One turn moves each row of this set onto another row. After a few examples, where does it send each row asked below?
Z870: [  5.9   7.4 -13.1   6.8   2.8   0.6 -10.3 -13.3  -4.6  -2.9 -15.3  -3.0
  26.9   8.8  27.1  -0.2   4.6  -4.8 -36.9  13.3  -7.6 -14.0   5.7   4.8
  13.8   4.3  20.7]
Z334: [  7.8   6.8 -17.0   4.0   2.0  -0.2  -7.1 -16.4  -8.7  -1.0  -8.6   2.3
  26.7  13.2  25.6   2.3  10.6   1.5 -37.2  12.8  -4.8 -10.5  -1.9   7.3
  14.8   3.9  21.2]
Z854: [-10.2  -1.2  15.0   9.5   8.6 -15.7  11.7  -1.6 -12.8  12.9  -0.6  10.1
   2.3   3.1   7.4 -16.5   0.8 -16.1   0.3   6.8  10.0   3.2   4.7 -11.9
  16.5  15.4  30.5]
Z637: [  7.3 -18.9   4.9  -7.0   0.4  11.6  -9.9  16.3   7.4  13.2  -6.4   1.9
  -3.9  19.0  -1.6  12.4   6.7  20.2  -2.8   3.8 -33.6   1.8   5.0   6.5
  -0.7  -4.7  30.4]
Z443: [ 20.7   9.5  15.4  -2.0  11.5  14.6 -18.0 -31.1   5.5  -7.2   1.0  -8.7
 -13.3  10.4   9.0   9.8  -1.9  -4.5   7.1  -1.1   7.4 -19.4  -9.4   8.7
  -7.5  -7.3   2.9]
Z440: [  0.6 -11.0   4.8   8.0 -25.8  11.7  -0.4 -12.6   6.9  -2.8  15.1  -3.4
   1.6  13.9   0.2 -11.3 -45.0  -6.9 -19.0  -5.9 -10.4  -8.4   9.0  -4.9
   3.2  -6.7  12.6]
Z41: [  3.9  -5.9  30.1  11.6  -6.1  -5.4  -1.5   1.7   0.9  12.5   7.0   5.5
  -7.8  13.4  -3.1  -5.1  -0.8 -14.3  16.8  -3.3   2.5  10.5   4.0  -6.8
   8.4  11.0  40.9]
Z38: [  0.3 -13.8 -21.1   4.2  -3.8  -4.7   4.8 -14.4   2.0   8.8  11.8  18.8
 -14.8  -2.2   3.3 -17.6  11.0  23.3 -14.1 -10.0   0.5  -4.6  -2.7 -14.6
  -6.5   4.8  -0.7]
Z526: [  5.6 -19.6  -1.0  -3.2   0.6  11.0  -9.9  19.4  13.5   5.6  -7.1   1.8
  -4.3  20.5   1.0  16.3   3.7  15.3  -5.3   1.1 -34.3   1.1   4.6  15.5
  -0.8   2.2  25.0]
Z807: [  2.4 -11.6 -23.6  10.3   5.0  -5.6   3.9 -12.1  -1.3   6.0   9.5  12.0
 -18.4   5.7  -0.4 -14.1   2.0  21.4 -12.3 -10.1   0.7  -6.0  -6.4 -14.1
 -12.9   6.7  -6.9]
Z737: [  6.8   9.6 -10.5   5.8   3.2  -2.7  -2.0 -22.0  -2.9  -1.8  -4.2   1.5
  27.1  10.8  26.9   3.1   9.4  -0.3 -39.4  11.2  -5.0  -9.1  -2.2   1.8
  15.2   4.6  27.3]
Z524: [ 25.7  15.8  10.1  -1.2  14.2  16.1 -19.9 -24.5  15.2  -4.8   4.3 -12.0
 -11.4  15.6  11.5  12.9  -3.6  -2.3   2.6  -8.3   1.7 -13.9  -8.4  13.1
  -5.8  -7.0   8.7]
Z208: [  2.8 -14.2 -19.5  10.1   7.8  -7.7   5.1 -14.3  -2.9   4.8   6.1  17.2
 -17.0   5.5   4.1 -15.9   3.5  28.5 -12.0  -4.9   2.9  -3.9  -7.7  -9.2
  -5.2   7.4  -7.0]
Z439: [  0.3  -9.9   4.9   9.7 -17.8  13.2   1.5 -12.0   4.4  -3.6   9.2  -5.9
  -5.8   8.5  -2.0 -12.8 -45.4 -10.9 -27.1   2.5 -10.4  -1.6   9.4 -11.8
  10.3  -1.2  16.6]
Z341: [  3.6 -21.4  -0.5  -2.1  -2.0  14.4  -6.3  19.9   4.1   8.7  -1.7   1.8
  -3.9  24.5  -2.5  14.2  -3.3  20.1  -7.2   6.1 -33.1   4.1   2.4  13.9
   3.6   0.3  21.8]
Z682: [  4.4 -18.3   6.2  -2.8  -3.1  11.4 -10.1  13.2   9.1   8.7   0.8   2.8
  -3.0  29.7   1.3  13.7  -1.9  23.0  -6.0   7.6 -31.6   8.2   2.0  16.4
   5.8  -2.7  27.4]
Z300: [ 21.9  12.4  12.0   5.3  13.9  13.6 -20.7 -25.5  12.4  -4.8   1.8 -12.6
  -9.6  12.6  13.8   5.4  -7.1   0.7   5.6  -7.4   4.6 -19.1  -6.0  12.1
  -8.4  -7.0  -2.1]
Z91: [ 2.1 -6.6 23.2  9.1 10.9 -2.9 -6.5 -2.4 -7.2 10.5  3.8  5.0 -8.0  8.6
  9.4 -9.6  9.3 -1.9 27.6  6.4 11.5  7.1  0.3  4.4 13.3 17.5 24.0]
Z235: [  4.1   3.7  17.9   9.7   7.5 -14.7   5.9 -14.0  -2.1  17.5  13.6   9.7
   5.3   2.6  11.5 -16.6   8.5  -4.5  14.5  -7.6  18.6   2.1  -7.0  -3.4
  13.0   9.8  28.3]
Z480: [ 26.7   9.9  12.2   1.8  17.9  12.3 -18.5 -26.5  16.6  -7.5   2.7 -12.5
 -16.4  11.9   8.9  10.0  -5.6  -3.5   5.0  -6.6   1.3 -11.6 -12.6   6.1
  -8.6  -3.3  12.8]
Z133: [ -2.2 -13.4 -25.2   8.6  -0.9 -12.1   7.0 -10.7   4.1   5.5   9.6  17.2
 -11.0   5.3   2.9 -13.6   7.0  19.7 -15.8 -12.9  -2.2  -7.5  -7.2  -8.4
 -12.7   5.6  -3.7]
Z55: [  4.1   3.7  -6.2   2.7   1.2   0.2  -7.8 -19.8 -11.6   4.4 -14.2  -6.7
  29.1   5.6  20.5   4.1   9.1  -3.5 -35.7  16.3  -6.6 -11.3   2.1   1.5
  13.2   3.1  24.9]
Z421: [ -3.6   2.4  28.4  11.6  -7.7  -3.3   0.0   1.0  -7.9  12.2  11.9  11.3
   8.1  17.2  12.1 -15.7  -3.4 -14.0   7.3  12.7   4.5   4.9   6.5  -1.8
  25.4   2.4  34.4]
Z612: [ -2.6 -11.2   5.2  -3.3 -25.2  15.3  -0.6 -15.7   5.9  -1.5  16.3  -2.1
  -4.5   8.1  -1.0 -14.1 -42.3 -11.3 -16.5   0.4  -7.7  -5.7   8.1  -6.1
   9.1  -8.9  16.4]
Z337: [  4.5  -5.4   1.2   6.4 -20.4  15.6   1.0 -15.3   4.9  -4.4  13.1  -6.8
   0.0  10.2   1.3 -10.5 -44.9 -11.7 -25.3  -5.5  -8.0  -6.2  10.8 -11.4
   5.8  -3.1  18.3]

Z41 turns into Z235
Z524 turns into Z334
Now find these:
Z443 turns into Z55
Z133 turns into Z440
Z480 turns into Z737

